[[-17   6 -17   3  39  -8  -4 -14 -16]
 [-40 -44 -21  26  11   3  13  42 -29]]
->
[[-16 -29]
 [-14  42]
 [ -4  13]
 [ -8   3]
 [ 39  11]
 [  3  26]
 [-17 -21]
 [  6 -44]
 [-17 -40]]

[[ 54 -54  37]
 [ -2  13   2]]
->
[[ 37   2]
 [-54  13]
 [ 54  -2]]

[[ 21  33  -5  10 -18  27 -40  17  37 -22  25]
 [ 20  27   7  16 -23  25 -28  36  33 -19  31]
 [-18 -38   9 -19  26 -24  29 -31 -31  27 -17]
 [-19 -24  -1 -19  32 -14  33 -34 -44  28 -22]
 [ 18  24   3  20 -24  29 -32  30  26 -37  17]]
->
[[ 25  31 -17 -22  17]
 [-22 -19  27  28 -37]
 [ 37  33 -31 -44  26]
 [ 17  36 -31 -34  30]
 [-40 -28  29  33 -32]
 [ 27  25 -24 -14  29]
 [-18 -23  26  32 -24]
 [ 10  16 -19 -19  20]
 [ -5   7   9  -1   3]
 [ 33  27 -38 -24  24]
 [ 21  20 -18 -19  18]]

[[  2   1  -6  -3  -3  -5  -7  -3   2   1]
 [  2   4  -1  -1   1  -2  -2  -1   1   1]
 [-52 -54  48 -50  52  56  44  56 -54 -52]]
->
[[  1   1 -52]
 [  2   1 -54]
 [ -3  -1  56]
 [ -7  -2  44]
 [ -5  -2  56]
 [ -3   1  52]
 [ -3  -1 -50]
 [ -6  -1  48]
 [  1   4 -54]
 [  2   2 -52]]

[[  0 -10  -6  -7  -5  -2]
 [ -4 -15  -1 -11   2 -29]
 [ -4 -20 -25  -8   3  -5]
 [ 16   2 -22  17 -11  40]
 [ -1   1   8 -13  -9 -26]
 [ -4 -13 -10  -8  -2   4]]
->
[[ -2 -29  -5  40 -26   4]
 [ -5   2   3 -11  -9  -2]
 [ -7 -11  -8  17 -13  -8]
 [ -6  -1 -25 -22   8 -10]
 [-10 -15 -20   2   1 -13]
 [  0  -4  -4  16  -1  -4]]

[[ -1  -6   7   5  -8]
 [-25  38 -43 -32  29]
 [ -4   2   2  -6  -5]]
->
[[ -8  29  -5]
 [  5 -32  -6]
 [  7 -43   2]
 [ -6  38   2]
 [ -1 -25  -4]]

[[  2  -8 -15 -12  -7 -22  30   1]
 [ 13   8 -18   5 -12  15  -2  -9]
 [ -1  -8   7  -9  15 -14 -29  -3]
 [  3 -12   2  25  11  -1  -2  -8]
 [ -4  12  10 -11  -2 -11  25  43]
 [-16 -12 -12   3  -4  -6  -4   8]
 [  8  -8  -9  16 -21  16   3   4]
 [ -1   9   2  26 -21 -23  -5  -5]
 [  2  11  12  -7  -4   4  -3  13]
 [-17 -15 -15   0  13   9   0  10]]
->
[[  1  -9  -3  -8  43   8   4  -5  13  10]
 [ 30  -2 -29  -2  25  -4   3  -5  -3   0]
 [-22  15 -14  -1 -11  -6  16 -23   4   9]
 [ -7 -12  15  11  -2  -4 -21 -21  -4  13]
 [-12   5  -9  25 -11   3  16  26  -7   0]
 [-15 -18   7   2  10 -12  -9   2  12 -15]
 [ -8   8  -8 -12  12 -12  -8   9  11 -15]
 [  2  13  -1   3  -4 -16   8  -1   2 -17]]

[[ 44  -8 -23  36  -1  36]
 [ -3  22  27  39  23 -15]
 [-22  39  33 -26 -30 -11]
 [ -5  12 -21 -30  39  22]
 [ -9  10   8  -1  -5 -20]
 [-37   4 -31  35 -29  35]
 [-10 -45 -19  -3  38  34]
 [-18   4 -26 -23  34 -11]
 [-39 -15  -8  15 -22  -3]
 [-24  31 -24  -5 -43  24]]
->
[[ 36 -15 -11  22 -20  35  34 -11  -3  24]
 [ -1  23 -30  39  -5 -29  38  34 -22 -43]
 [ 36  39 -26 -30  -1  35  -3 -23  15  -5]
 [-23  27  33 -21   8 -31 -19 -26  -8 -24]
 [ -8  22  39  12  10   4 -45   4 -15  31]
 [ 44  -3 -22  -5  -9 -37 -10 -18 -39 -24]]
---
[[ 30  30  21  25  11  32  35]
 [  1  48  -3   8 -11   9  51]
 [ 31 -18  26  30  18  32 -15]
 [-27  35 -17 -19 -17  -8  35]
 [  0 -48   2   4   8  -7 -47]
 [ 20 -25  19  13  15   8 -36]
 [ 23  19  29  32  22  28  52]
 [ 36 -21  40  40  31  32 -14]]
->
[[  1  48  -3   8 -11   9  51]
 [-27  35 -17 -19 -17  -8  35]
 [ 30  30  21  25  11  32  35]
 [ 23  19  29  32  22  28  52]
 [ 31 -18  26  30  18  32 -15]
 [ 36 -21  40  40  31  32 -14]
 [ 20 -25  19  13  15   8 -36]
 [  0 -48   2   4   8  -7 -47]]

[[33 34 33]
 [20 46 43]]
->
[[20 46 43]
 [33 34 33]]

[[-21 -40 -20  10  21   4 -25  41]
 [ -7  20   0 -19  24   3 -14  11]
 [-22   9 -17 -34  47   7 -27  52]
 [ -3  10   3  -9  19   5  -6  12]
 [-11 -33 -14  18  11   0 -15  18]
 [ -4 -19 -10   7 -18  -6   5   2]]
->
[[ -7  20   0 -19  24   3 -14  11]
 [ -3  10   3  -9  19   5  -6  12]
 [-22   9 -17 -34  47   7 -27  52]
 [ -4 -19 -10   7 -18  -6   5   2]
 [-11 -33 -14  18  11   0 -15  18]
 [-21 -40 -20  10  21   4 -25  41]]

[[ 52 -17  55]
 [-10  12  -4]
 [ 36 -14  36]
 [-46  15 -50]]
->
[[-46  15 -50]
 [-10  12  -4]
 [ 36 -14  36]
 [ 52 -17  55]]

[[  8  -6  28 -27  31 -49  43  52 -44  27  13]
 [-45  16 -18  38 -25  46 -46 -50  37 -37 -28]
 [-31   3 -30  32 -23  38 -52 -42  34 -40 -25]
 [ 11  14   8  15   0 -15  -5 -15  -3   6 -12]]
->
[[-45  16 -18  38 -25  46 -46 -50  37 -37 -28]
 [ 11  14   8  15   0 -15  -5 -15  -3   6 -12]
 [-31   3 -30  32 -23  38 -52 -42  34 -40 -25]
 [  8  -6  28 -27  31 -49  43  52 -44  27  13]]

[[ 24  14 -12  15 -23  -6   6 -18 -14  49]
 [ -7 -20   6  17  24  -7  24 -11   7  32]
 [  3   2  19   9   6  11  -7 -19   0 -16]
 [-10  -1   9  14 -21 -12 -10 -16 -21  12]
 [ -6   4  12 -11 -10  -2 -14   2 -27 -17]
 [  8   8 -17   2 -18  -6   0   3  -1  19]
 [ 25  16  14  -6  12  22  -1 -14  -3 -15]
 [-20 -11   5 -15  14   1  -6  20  10 -36]]
->
[[ 25  16  14  -6  12  22  -1 -14  -3 -15]
 [ 24  14 -12  15 -23  -6   6 -18 -14  49]
 [  8   8 -17   2 -18  -6   0   3  -1  19]
 [ -6   4  12 -11 -10  -2 -14   2 -27 -17]
 [  3   2  19   9   6  11  -7 -19   0 -16]
 [-10  -1   9  14 -21 -12 -10 -16 -21  12]
 [-20 -11   5 -15  14   1  -6  20  10 -36]
 [ -7 -20   6  17  24  -7  24 -11   7  32]]

[[-12  -7  12  48  34]
 [ 22 -24  37  45  38]
 [ 38 -33 -38 -36 -44]
 [ 42 -47  -1  20 -17]
 [-36  39   0  38  44]
 [ 37 -38 -14 -25 -43]]
->
[[-36  39   0  38  44]
 [-12  -7  12  48  34]
 [ 22 -24  37  45  38]
 [ 38 -33 -38 -36 -44]
 [ 37 -38 -14 -25 -43]
 [ 42 -47  -1  20 -17]]
